In the rows, 128 means zero.
One turn moves each row of this set onto another row. After a few examples, where does it send each row asked below?
Q678: [128 123 112 129 120 161  87 141 119 108 122 119 128 124 126 100 128 122
 147 117 127 119 169 133 145 120 110 127 114 138 124 138 152 112 137 122
 154 119  86 145 134 111 103 133 138 108 109 108 124]
Q328: [130 120 138 166  97 130  83 125 101 122 113 114  95 131 140 124 122  96
 148  90 102 143 126 111 107 156 103 127 145 137 119 146 148 137 130 128
 123 137 116 145 125 113 159 108 117 119 142 123 111]
Q335: [130 147 131 169 122  98  96 143 108 121 114 142 121 119 156 153 142 101
 142 148 118  90  99  90 121 132 136 126 124 132 109 141 139 134 138  95
 152 145  93 104 122 127 119 111 123 123 151 142  99]
Q184: [138 150 132 147 101 113  81 120 119 139 106 123 139 114 133 155 146 114
 144  99 153 159 118 125 135 130 137 129 146 134 132 135 115  94 130  66
 114 130 107 131 126 144 130 108 102 120 146 125 151]
Q469: [138 103 136 136 128 120 121 138 103 145 130 124 149 130 128 124 152 128
 132  94 147 137 111 108 123 111 149 112 115 147 114 116 152 157 151 108
 147  90 139 120 128 118 106 119 121 107 153 131 113]
Q365: [135 137 141 150 149 112 102 127 102 121 120 137 126  70 132 154 119 112
 104 167 118 104 128 134 119 125 133 127 156 124 121 119 145 121 115 117
 136 136 107 135 122 105 143 135 127 118 132 125 117]
Q217: [110 135 142 152 116 105  84 156 127 127 117 149 141 150 116 119 146 102
 116 112 104 130 141 130 112 155 102 105 130 131 121 104 156 132 146 112
 104 139 106 126 131  98 133  89 109 133 136 141 134]
Q638: [122 124 130 144 132 103 112 127 118 138 126 132 119 105 176 140 118 109
 132 140 119 120  97 112 110 133 100 137 166 113 119 117 138 108 134 105
 149 163 105 103 142 130 125 136  89 108 118 119 120]
Q453: [101 150 149 150 144 113  97 113 102 134 101 165 138 127 119 124 135 116
 123 104 135 143 127 122 106 121 109 136 134 148 126 132 131 130 144 125
 117 147 118 147 133  99 160 115 145 116 141 101 138]
Q284: [128 157 142 143 103 120  85 122 126 128 117 110 149 107 136 150 143 109
 142  98 150 161 119 121 139 140 130 132 141 128 139 145 112  96 134  68
 112 123 100 127 121 138 128 110 109 126 140 126 145]
Q382: [133 128 125 172 103 133  88 124 109 125 109 117 103 133 136 118 131 100
 157  96 102 138 133  97 104 157 100 128 140 137 122 130 155 144 128 134
 127 131 112 135 123 123 161 112 125 129 143 116 113]
Q681: [121  99 140 109 123 153  95 136 110 132 128 152 144 126 141 130 116 132
 132 126 128 127 136 109 158 120 107 148 110 119 118 145 125 132 134  82
 145 135  84 114 107  90 122 152 115 136 123 137 113]
Q504: [122 147 130 145  98 120  86 116 121 127 118 121 139 114 136 159 152 111
 146  93 154 160 114 126 143 125 137 134 142 130 127 131 112  91 142  66
 117 131  98 130 133 132 138 111 109 127 146 133 150]
Q628: [ 87 129 111 137 140  95 119 168 134 123 106 142 120 114 128 114 131 119
 113 146 124 108  90 129 124 126 117 134 154 120 108 131 137 123 131 122
 134 135  97 128 105 114 125  99 135 102 137 121 116]
Q378: [134 117 125 159  85 112  90 124 114 147 127 114 129 113 135 142 152 121
 116 120 150 128 121 124 138 111 167 109 165 114 114 136 145 127 132 117
 115 101  97 139 103 120 122 133  99 107 144 154 140]
Q175: [134 102 137 138 117 114 126 130  98 134 128 121 141 128 123 127 159 133
 129  96 148 143 112 115 123 111 149 126 125 146 120 117 148 167 152 109
 148 100 130 128 127 123  95 115 120 105 156 138 122]
Q779: [134 128 133 158  88 113  95 120 114 152 126 109 132 126 141 133 138 116
 113 128 151 132 119 116 140 118 169 101 149 112 119 145 141 124 126 114
 111  96 103 129  90 113 120 127 102 101 136 144 134]
Q972: [135 131 113 128 118 158  97 142 112 114 125 130 132 128 133 104 133 125
 158 119 132 124 175 134 133 119 119 118 117 132 123 147 149 109 122 119
 150 122  88 142 132 110 100 137 132  97 114 110 122]
Q580: [127 121 134 138 143 109  92 123 102 111 132 126 105 120 143 148 123 119
 133 131 115 173 145 108 100 140 106 110 120 140 103 110 147 149 140 105
 135 137 136 138 130  94 141 108 117 104 123 121 145]
Q620: [133 136 145 162 113 100  76 152 115 129 117 150 153 148 120 123 148 105
 122 108 108 135 133 135 105 159 100 112 123 132 116 113 158 135 149 121
 108 137 115 132 127 106 132  94  96 126 134 144 129]
Q601: [133 135 141 150 144 114 101 132 114 119 124 144 131  68 127 152 108 107
 108 158 117 104 127 134 119 118 124 134 161 119 121 117 154 115 128 121
 136 125  93 126 124  98 136 138 129 116 136 124  98]
Q409: [130 148 128 164 119 103  96 141 119 116 115 143 125 125 150 138 144 105
 136 155 110  92 106  95 130 132 129 122 125 131 121 128 148 141 133  92
 152 146  82  94 124 124 133 108 131 134 148 139 100]
Q118: [123 122 107 143 104 110 124 104 119 118 115 119 133 121 101 150 113 121
 134 130 132 148 107 117 145 139 103 130 126 124 137 143 101 107 127 100
 155 128  96 143 135 152 123  96 122 107 113 157 112]
Q643: [119 122 139 143 137 114  90 117 109 107 122 130 111 120 135 145 117 111
 138 131 108 177 143 109 112 131  95 114 131 147 108 115 142 152 147 105
 135 138 134 136 131  81 134 107 128  94 119 135 137]
Q519: [105 156 134 152 137 121  90 115 109 140 106 167 146 138 124 122 125 111
 128  99 131 146 125 127 107 119 112 138 119 145 125 128 137 133 154 126
 119 143 116 133 129  86 157 117 138 110 134 100 128]
Q277: [167 133 129 135 124 126 110 147 121 132 127 114 179 141 128 118 135 104
 140 109 136 111 115 146 150 119 113 123 144 140 114 104 133 119 116 118
 156 129 130 131 137 116 105 145 131  94 147 113 122]
Q341: [159 130 127 131 115 129  99 143 118 139 136 122 173 135 130 119 140 101
 130 106 135 104 113 149 145 116 123 134 138 134 119 104 139 131 122 116
 167 134 132 128 148 127  99 143 125 105 144 105 136]
Q875: [159 126 122 133 122 130  96 143 127 139 133 124 175 137 131 111 135 104
 135 113 139 101 114 145 146 120 110 122 136 141 114  96 141 125 126 121
 163 120 125 132 151 121 105 148 130 107 137 108 120]
Q654: [141 106 149 140 124 110 141 130 100 142 127 119 146 135 127 126 144 131
 128  96 150 141 113 113 122 116 144 117 117 144 119 113 146 146 150 109
 136  92 125 121 123 117  95 116 119 106 157 132 108]
Q520: [114 115 103 146  97 123 127 103 116 110 114 120 120 114 104 142 117 119
 138 133 131 147 108 128 150 133 115 134 131 121 125 127 110  97 132  92
 155 125 100 140 134 150 134  90 126 109 120 161 115]
Q60: [108 100 137 128 106 143 102 107 118 126 133 145 149 141  93 140  94  93
 123 125 136 128 142  86 129 150  95 128 152 101 104 120 123 111 132 103
 137 123 114 140 124 123 110 133 115 128 136 152 121]
Q802: [104  95 143 135  94 139 103 108 110 125 132 149 137 136  94 138  97  97
 112 132 135 132 148  96 140 149  96 138 153 106 105 115 121 107 137 103
 123 124 109 135 131 131 122 130 113 123 135 153 125]
Q508: [144 121 126 156  95 114  89 130 114 155 124 113 130 114 139 132 142 128
 116 117 145 128 125 124 134 114 174 100 156 118 115 144 150 127 131 110
 119  99 108 131  94 128 130 127 101 103 143 146 133]
Q841: [121  99 140 118 119 149  94 137 112 133 125 159 137 117 136 128 119 124
 135 130 126 128 135 102 166 113 106 155  98 121 108 137 130 125 144  87
 158 128  86 109 107 101 119 142 127 137 122 132 131]
Q298: [116 117 113 143 100 109 121 110 112 117 108 117 118 117 101 157 117 123
 134 132 133 147 106 116 152 132 112 138 130 125 132 130 106 102 124  91
 145 130 110 143 132 157 126  90 122 100 126 159 114]
Q854: [112 100 136 119 122 154  92 134 109 125 122 152 139 125 133 128 120 118
 126 137 131 128 137  99 169 119 105 156 112 124 115 142 122 125 145  84
 144 136  79 106 116  95 122 148 116 133 119 129 126]
Q939: [132 121 123 145 137 102 112 136 125 146 129 120 117 113 176 143 121 116
 135 136 113 114  98 104 110 131  98 139 155 110 108 110 142 119 130 116
 147 154 110 106 133 136 142 139  94 116 122 114 124]
Q18: [112  97 143 139  96 147 104 104 116 129 128 156 149 133  96 127 101  94
 124 130 132 132 143  99 138 145  94 136 148 102  98 106 128 100 139 103
 139 122 115 132 125 128 123 128 115 132 129 154 134]
Q89: [136 124 113 129 107 156  88 146 113 121 131 128 123 119 125 105 126 116
 145 111 122 118 171 139 140 120 122 128 108 129 121 143 154 114 127 128
 158 116  92 145 131 115 101 129 136 105 117 104 135]
Q739: [ 99 139 110 143 139 106 113 172 140 117 110 131 129 112 133 112 128 118
 124 149 122 104  93 136 114 125 126 143 146 115 103 135 145 126 138 115
 139 127 108 123 101 121 119  97 128  98 135 120 105]

Q681 goes to Q284
Q89 goes to Q520
Q328 goes to Q739
Now find these:
Q580 goes to Q409
Q469 goes to Q854

